In the data rows, the value 128 means zero.
Every row has a hidden score. How much higher is the second row's score than the first row's in each pair? 15 means about the same, 30 much higher and 0 much lower. The score is a weighted sum of the row's numbers plus the product of two more (or one squared), each taken from its middle value.
112 163 124 151 153 155 156 172 119 108 143  85 159 100 130 127
130 130  96 128 156 132 139 162 126 103 100 130 119 109 121 127 ~ 15
112 136 182 116 128 171 114  63 100 127  95 121 161 113 188 113
141  81 138  93 113 159 143 109 136 108 125 148 101 137 138 102 ~ 16
120 123 158 126 114 163 131  95 103 138 103 135 134 127 158  92
117 105 138 132 150 136 144 160 126  81 127 113 134 114 139 104 ~ 20
100 140 130 212  85 160 113 182  88  68  71  97 183  78 123  81
116  87 124 139 140 149 146 149 112 112 112 122 148 123 119 110 ~ 15
163 126 224  69 163  85 138  66  81 252 172 135  76 252 255 152
153 105 142 108 162 123 133 121 125 131 183 158 101 153 157 151 ~ 18
149  98 146 102 134 152 167 128 104 115 114 131 113 146 123  99
157 111 126 137 154 134 146 136  98 114 127  98 135 124  91 117 ~ 22
123 199 112 141  88  83  80  93 183 185 133 149 113 127  47 156
143 102 133  84 169 134 121 120 133 140 137 116 127 144 139 130 ~ 16
186 112  88  97 204  57 145 249 133 126 162 148  69 119  76 150
127 135 148  94 133 172 136 103 121 137 107 128 147 133 176 121 ~ 19
145 132 165 123 123 174 124 103 115 120 100 115 132 122 171 102
144 186 166 121 137   0 104  74 172 243 242 146  38 246 160 239 ~ 12
140 117 120 118 139 146 138 131 107 109 123 126 133 115 128 101
164  91 154  42 213  42 136 180 113 162 192 158  73 197 121 140 ~ 15
138 106 143 123 157 134 152 149 120  99 123 137 131 119 101 139
104 118 117 167 128 171 149 158  72  78 108 125 146  86 124 119 ~ 17
109  94 103 155 134 163 132 135 112 122 114 112 128  94 139  85
163 115 108  97 140 142 134 127 128 132 130 130 114 113 116 127 ~ 8
130 104  96 101 162 133 113 145 118  99 113 127 131 104 110 119
181  93 128  59 238  41 161 197 129 157 218 134  69 170 100 150 ~ 29
130  88 106  93 152 100 105 166 115 117 112  98 134 122 118 141
106 143 117 150 153 126 147 175 108  97 127  76 145 114 150 150 ~ 15
133  87 106 119 136 135 119 122 137 113 113 144 151 116 137 122
116 133 121 138 121 168 116 123 128 102 108 123 133 123 133 114 ~ 18
124 142 153 120 152 173 147  94 137 138 145 129 120 157 194 135
118 129 119 153 130 163 141 125  84 106 103  87 180  73 127 120 ~ 16
139 109 112  95 165 105 148 174 122 105 149 121 104 111 112 124
157  78 104 131 166 138 151 127  92 102 105 127 123 118 138 121 ~ 14
106 131 192  95 161 140 111  66 127 197 195 151  91 200 255 157
146 172 149  97 144  14  94  70 222 245 220 139  48 235 120 231 ~ 11
188  16  99  65  64 107 176  76 128 151 136 230 108 215 194  78
147  83 136  41 159 127 134 107 156 140 144 168 107 178 150 153 ~ 19
106 123 115 113 166 141 149 112 128 110 143 142 110 139 141 134
100 101 128 110 122 133 134 127 131 119 119 149 130 109 149 115 ~ 15
123  71 114 166  67 144 144 142  83 106  75 122 168  69 130  61
119  76 143 106 131 120 155 118 135 113 131 159 145 149 146 135 ~ 3
129 113 157 114 155 140 167 158 102 104 126 133 117 143 117 130
 72 185 142 161 139 188 146 123  89 134 126  69 181 119 167 136 ~ 19
102 104 104 117 162 145 137 127 132 132 104 123 108 105 123 144
110 137  70 255  19 179 117 185  53  41  17  96 217  47 117  41 ~ 14
131  88 116  99 141 127 151 136 139 117 134 159  97 128 116 125
114 131 151 136 130 181 118 133 109 140  96 137 138 127 137 101 ~ 14
122 150 134 178 155 122 173 231  84  83 112 101 125  87 122 125
112 123 161 123 130 152 128 101 115 146 107 118 142 123 161 144 ~ 13
143 117 200  71 173  77 115 114  89 206 199 139  86 252 225 172
177  71 127  70 141 123 140  73 135 168 147 161  79 180 157 102 ~ 17
103 230 118 147 122  71  97 105 213 198 139 120 107 128  57 214
146 196 125 124 125  29  90  88 234 208 165 148  89 166  84 187 ~ 10
122 175 138 149  47  77  88  59 224 211 151 153 105 173  94 159
113 181 120 154 107  81  96 104 207 162 140 146 114 118  47 163 ~ 13
131 112 152  85 185 143 129 129 141 126 146 122  88 121 136 119
139 168  93 139 102  79  98  71 190 177 199 150  95 148  72 155 ~ 11
 94 209 111 135 100  69  70 112 193 204 168 103 112 109  68 179
118 114  96 152 148 169 122 141  99 122 153 124 126 123 129 106 ~ 16
 83 168 117 167 121 166 133 181 113  83  92  78 194 103 122  90
135  98 126 119 156 152 149 170 134 117 126 128 127 121 106 104 ~ 16
132 137 123 239   7 176 124 192  60  49  33  99 218  36 145  49
135 110 162 116 140 178 133 126 105 121 103 111 159 109 143 129 ~ 12
100 179 123 119 114  80 113  68 213 198 160 155  92 157  61 206
115 198 135 137  62 103  71  61 190 188 131 163 127 141 108 189 ~ 28
151  37  97  87 100 116 139 107 142 117 115 168 115 131 139  58
121 124 152 118 109 148 125  79 124 135 105 125 171 149 166 126 ~ 12
 95 130 118 204  23 170 135 171  77  69  50 101 177  44 112  52
118 114 138 123 135 153 127 152 131 115  98 133 125 117 123 131 ~ 14
 87 148 112 234  41 201 121 179  79  68  55 100 177  46 126  53
156 139 207 113 108 163 129  63 122 145 107 162 152 140 203 119 ~ 12
146 126 141 116 151 128 137 142 145 103 146 138 105 105 118 112
114 154  82 255   8 179 155 207  51  79  47  70 207  21  99  40 ~ 20
162  72 120  99 120 135 113 104 115 147 136 166 123 136 133  86
126 127 172  93 115 170 108  65 113 129 109 134 167 135 178 137 ~ 18
135 128 141 112 135 134 146 133 103 111 100 113 140 104 135 120
121 100 128 134 142 116 144 117 132 105 112 140 147 118 119 106 ~ 18
122 144 145 126 147 158 115 147 130  93 119 115 151 103 126 144
134 121 135 107 151 135 149 117 120 111 109 123 137 129 149 125 ~ 14
124 108 145 119 144 146 142 109 100 138 147 125 136 122 143 116
108 119 162  97 130 154 134 127 113 133 123 128 127 129 141 103 ~ 11
123 163 127 160 147 157 157 165 104 115 106 125 138 114 134 128
119 186  93 153  92  76  73  84 217 166 125 127 114 130  76 216 ~ 28
129 112 136 128 146 150 145 150 119 130 159 109 139 122 134 139
 91 197 106 148  95  68  55  79 213 172 153 144  81 114  61 201 ~ 19
140 125  83 210  70 175 133 180  85  65  66  83 184  50 103  69
153 122 127  89 140 158 148 122  99 107 122 122 135 121 136 122 ~ 11
133  89 146 133 164 143 142 121  98 112 112 136 125 133 129 127
116 126 141 104 129 166 129 123 120 115 134 123 128 108 160 142 ~ 20
169 126 142  69 176  92 154 133 115 166 167 129  77 173 144 174
125 103 135 113 146 136  95  86 123 115 110 113 119 117 119 106 ~ 18
111 116 114 147 112 157 143 145  84 115 117 115 165 112 132 103
103 198 102 125  84 102  78  81 219 186 144 134 126 127  50 168 ~ 19
119 124  92 125 167 125 150 198  99  95 134  89 133 134 134 120
132 110 135 114 162 136 125 111 149 134 133 131 114 142 123 110 ~ 15
110 141 128 106 179 104 152 194  96 133 153 116 111 122 104 133
108 148 122 244  56 187 131 211  67  66  50 103 176  77 114  51 ~ 15
150 123 114 132 120 160 110 131 107 104 103  97 179 108 127 102
116 136 100 134 167 102 145 205  93  94 157 103  96 115 117 129 ~ 16
110  77 162  88 143 100 148  64 111 172 183 124  85 194 140 125
146 137 150 133 147 157 113 151 133 107 115 136 143 122 152 151 ~ 12
137 114 140 111 139 136 112 136 113 116 128 124 142 128 142 124
119 134 127 134 117 164 118 158  99  96  89 118 180  91 124 100 ~ 15
164  36  86  95 158  85 176 122 137 116 153 173  73 147  80  96
135  89 139  95 133 169 154  84 109 136 146 155 126 159 151 100 ~ 7
122 173 126 136 203  59 164 255 105 102 153  96 126 132 106 117
106 143 123 137 101 168 143 150  79  94  86 122 175 106 129  80 ~ 9
159 154  90 111  94  63  71  34 224 184 177 179  84 173  74 210
127 193  83 141 114  55 103 122 214 167 156 115 109 129  50 196 ~ 6
142  92 116 101 157 131 125 142 126 136 163 136 108 122 129 129
137 107 118 177  36 209 144 143 117  67  32 160 209  76 134  51 ~ 13
155  83 114  99 191  82 150 163 140 108 190 133 102 148 116 128
137  94 111 119  78 153 152 114 133  74 121 157 162 111 131  84 ~ 4
145 113 180 102 171  72 116 116 107 184 222 123  56 218 198 158
 87 169 108 217  77 194 133 212  49  65  84  65 196  83 140  85 ~ 13
135 127 115 103 154 136  89 117 125 102 132  94 134 126 122 129
133 140  89  92  81  52  91  41 216 172 159 171 103 149  44 148 ~ 11
188  70 116  90 111 111 106  79 166 143 136 210  93 194 169 109
136 118 161  95 138 158 138 109  91 144 147 124 126 185 168 130 ~ 10
116 146 164 174  49 209 115 169 107  71  53 115 207  63 172  73
131  97 121 118 120 143 134 146  90 150 134 144 131 141 115 119 ~ 10
127 199 112 132 114  76  81  95 205 192 159 138 127 109  69 153
170  86 111  94 182  63 149 181 132  91 139 112 117 125  73 132 ~ 23
114  88 125 126 146 157 122 124 126 109 108 130 145 110 135 125
140 161  83 136  55  73  88  84 219 164 123 191 132 119  69 157 ~ 19
100 188 143 137  79 106  63  83 217 176 139 168 137 129  68 197
125 119 175 103 129 171 121 112 131 101 125 124 156 126 159 107 ~ 10
117 119  99 111 158 125 119 135 104 101 115 120 127 117 142 116
156 126 131 112 171 117 129 107 118 160 155 148 104 171 162 154 ~ 12
129 104 116 107 137 165 119 111 129  81 137 137 150 124 159 135
129 109 128 115 151 144 157 130 106 123 121 107 101 128 149 106 ~ 12
141  90 139 129 137 144 118 125 144  94 112 131 132 124 165 127
 96 128 166 129 124 174 144  95 107 137 110 130 126 132 174 118 ~ 14
139 135 131 171  87 152 123 144  70  76  72 104 178  71 133  95
122 146 181 133  90 170 123  84 113 173  85 141 169 133 202 107 ~ 15
131 111 164 121 142 157 112 117 129 113  88 148 139 141 130 112
114 128 139 167 123 168 135 172 108  79 106 109 164  94 142 106 ~ 18
162  97 193  74 134 130 113  60 132 212 171 148  88 222 247 134
141  91 104 126 135 140 115 118 100 131 132 133 118 130 126 126 ~ 14
134  88 137 133  75 155 122 150  90 109 104 149 140  91 119  68
126 126  87 106 169 109 129 149 112  98 127 107  89 122 108 118 ~ 17
128 224 141  79 160  33  98  93 194 231 215 132  67 187 141 193
147 102  86 110 121 150 140 111 125 116 137 159 120 134 137 105 ~ 15
133 142 165  50 202  70 140 136 121 178 152  99  77 197 179 150
110 164  94 132 120  56  83 107 193 171 193 135  91 143  53 188 ~ 14
121 164  75 193  51  88 102 141 194 155 107  98 136  71  19 139
132 112 113 132 127 175 127 172  97 118  92 114 140  96 141  88 ~ 15
174 113 193  78 190  47 154 135 113 214 216 122  45 255 238 167
 84 123  79 249  13 177 149 194  69  48  29  74 200  28 123  20 ~ 22
161  98 103 117 160 116 141 171 136  82 145 151  94 126  90 143
132 146 182 121 121 152 138  84  94 157 110 151 164 153 207 131 ~ 15
131 146 167 146 118 184 116  69 144 118  82 116 186 133 198 131
134  87 124 121 122 152 149 136 113 117 126 129 120 125 133 124 ~ 12
105 198 120 144  96  86  89  98 225 174 169 125  88 124  64 170
140 123 208 132 114 152 126  88 103 155 120 139 160 125 217 120 ~ 16
102 105 117 134 128 172 132 142 131 119  96 110 167 102 131 106
118 106  93 128 153 124 166 128 110 112 121 126 133 116 107 131 ~ 13
147 122 170  85 153 144 158  70  99 163 141 141 137 156 182 154
130 117 129 179  93 174 123 126 108  92  59 122 177  91 121  98 ~ 16
133 129 123 128 148 142 140 120  99  97 143 132 150 110 147 120
120 187  99 142 130  34  82 140 169 200 206 148  88 132  11 161 ~ 16
135  67  97  77 131 130 136  89 134 139 126 162  98 135 139 103
130 127 139 128 146 131 129 137 123 127 138 116 127 105 134 136 ~ 16
176  41 127  89 159  37 177 147  87 184 201 140  20 255 225 124
134  98 135  74 152 134 133  75 125 172 154 151 104 177 167 114 ~ 12
177  69 113  94 168  89 147 185  85 104 118 131 115 126 107 123
 70 184  89 255  31 189 133 203  70  60  54  59 212  32 136  44 ~ 18
147 111 149 132 142 164 161 131 125 120 117 139 116 117 131 118
133 176  74 138 110  60  93 107 199 171 169 150  94 131  23 169 ~ 14
113  96 178  84 192 116 113 134 100 150 158 151  76 169 176 161
157 101 116 101 141 146 135 126 145 118 124 137 107 129 135 131 ~ 18
119 134 147 137 143 153 164 155  99 104 121 115 146 117 137 149
114 119 186  73 193  83 127 128 119 175 169 147  76 217 187 149 ~ 14
138  87 116 116 161 113 154 153 140 100 127 120 114 132 117 145
145 153  88 135 121  43  94 143 201 170 155 145  92 140  17 178 ~ 11
144 130 138 118 117   0 135  98 185 253 255 140   0 255 126 231
131 179  86 193  82  67 104 172 149 154 111 105 113  87  22 168 ~ 16
100 134 147 135 128 160 122 148 115 100 132  89 149  99 146 135
142 116 160  89 142  74 141  89 111 150 170 143  52 187 178 132 ~ 13
 58 221 107 222   0 145  75 121 167 116  82  79 215  62  65 114
138 117 121 113 151 169 125 136 122 135 147 115 111 126 142 120 ~ 16
 26 242 129 240  92 168 160 255  67  43  92  27 202  70 169 156
113 128 156 134 144 154 133 111 114 111  94 106 130 111 170 120 ~ 8
181 100 134  92 135 114 138 125 128 114 125 131 144 133 133 109
114 173 123 128 105  93  87  90 200 167 183 159  99 127  60 161 ~ 13
152 133 160  90 169 135 129  92 102 181 165 157  88 192 208 136
138  80 103  94 130 116 167 112 127 126 131 138 125 163 130  97 ~ 12
131 124 141 143 149 164 133 130 121 113 119 116 130 125 115 131
 83  98 146 155 155 187 129 132 119 135  94 111 153 119 142 127 ~ 17
115 134 179 121 114 170 111 115 132 144  97 111 150 126 166 115
133 113 106 140 138 120 168 129 125 126 104 122 126 130 127  99 ~ 15
189  48 103  72 139 116 141  89 117 120 157 186  95 181 155  88
176 111 190 100 182  62 143 110  78 207 194 149  77 240 205 177 ~ 13
100 121 157 188 104 178 106 123  71  88  67 114 176  80 116  94
139 109 102 149 138 133 140 176  95  82 100 128 157  90 123  95 ~ 16
170  84 142  88 119  46 151 120 114 192 184 166  19 255 212 141
115 146 120 121 175  49 174 255 122 103 159  80 126 114 129 110 ~ 26
124 124 145 146 153 161 111 157 109 129 103 103 131 102 145 140
146 107 166  53 186  82 133  91 108 158 156 161  73 169 170 154 ~ 12
134 124 132 124 152 148 139 134 112 120  98 129 129 122 152 102
 96 185  84 234  57  81  95 130 156 160  85 117 133  77  39 137 ~ 15
 89 210 153 194 139 168 150 178  99 102 100  64 195 115 174 145
104 119 120 118 134 132 129 138  97 129 130 137 141 125 140 107 ~ 14
125 136 180 127 131 173 110 105 103 135  92 109 148 132 200 131
128  89 104 120 129 155 152 123 117 119 115 137 133 105 112 119 ~ 12
122 108 115 142 125 137 112 140 108 120  85 127 157 124 119 125
134 181 114 107 110  63  76  89 215 216 202 162 104 184 104 180 ~ 16
134 108 136 128 148 168 143 122 125 105 122 132 115 124 139 115
186  48 108 110  98 152 148  87 158 124 138 157 106 139 137 109 ~ 16
124 112 124 127 144 148 171 124 126 107 115 144 136 118 150  97
134 143 125 131 159 167 131 127  80 103 120 114 125  91 136 101 ~ 16
117 119 150 125 125 171 134  99 132 131 106 104 132 128 161 132
 95 148 131 116 157 154 126 135 118  99 119 133 149 114 149 123 ~ 15
125 105 122 177  93 169 137 173  85  89  83 100 181  84 112  59
111 106 134 115 142 144 111 117 126 131 116 148 146 116 143 112 ~ 8
145 119 157 109 108 158 144  89 127 100 110 143 145 128 149 122
143 102 127 125 140 145 124 124  82 116 101 138 113 112 150 128 ~ 16
102 129 120 139 120 169 111 134 113  89 104 141 139  93 121 114
115 127 162 133 113 165 117 112 123 118 102 122 152 130 168 128 ~ 14
115 194 111 159  97  82 120 101 202 191 159 142 101 118  63 175
137 100 122 139 142 126 109 140 136 114 114 126 142 124 129 114 ~ 19
120 138 146 198  61 170 124 180  72  59  58  98 170  76 112  60
 91 255 107 158 119  69 105 168 176 162 143 102 121 129  62 222 ~ 26
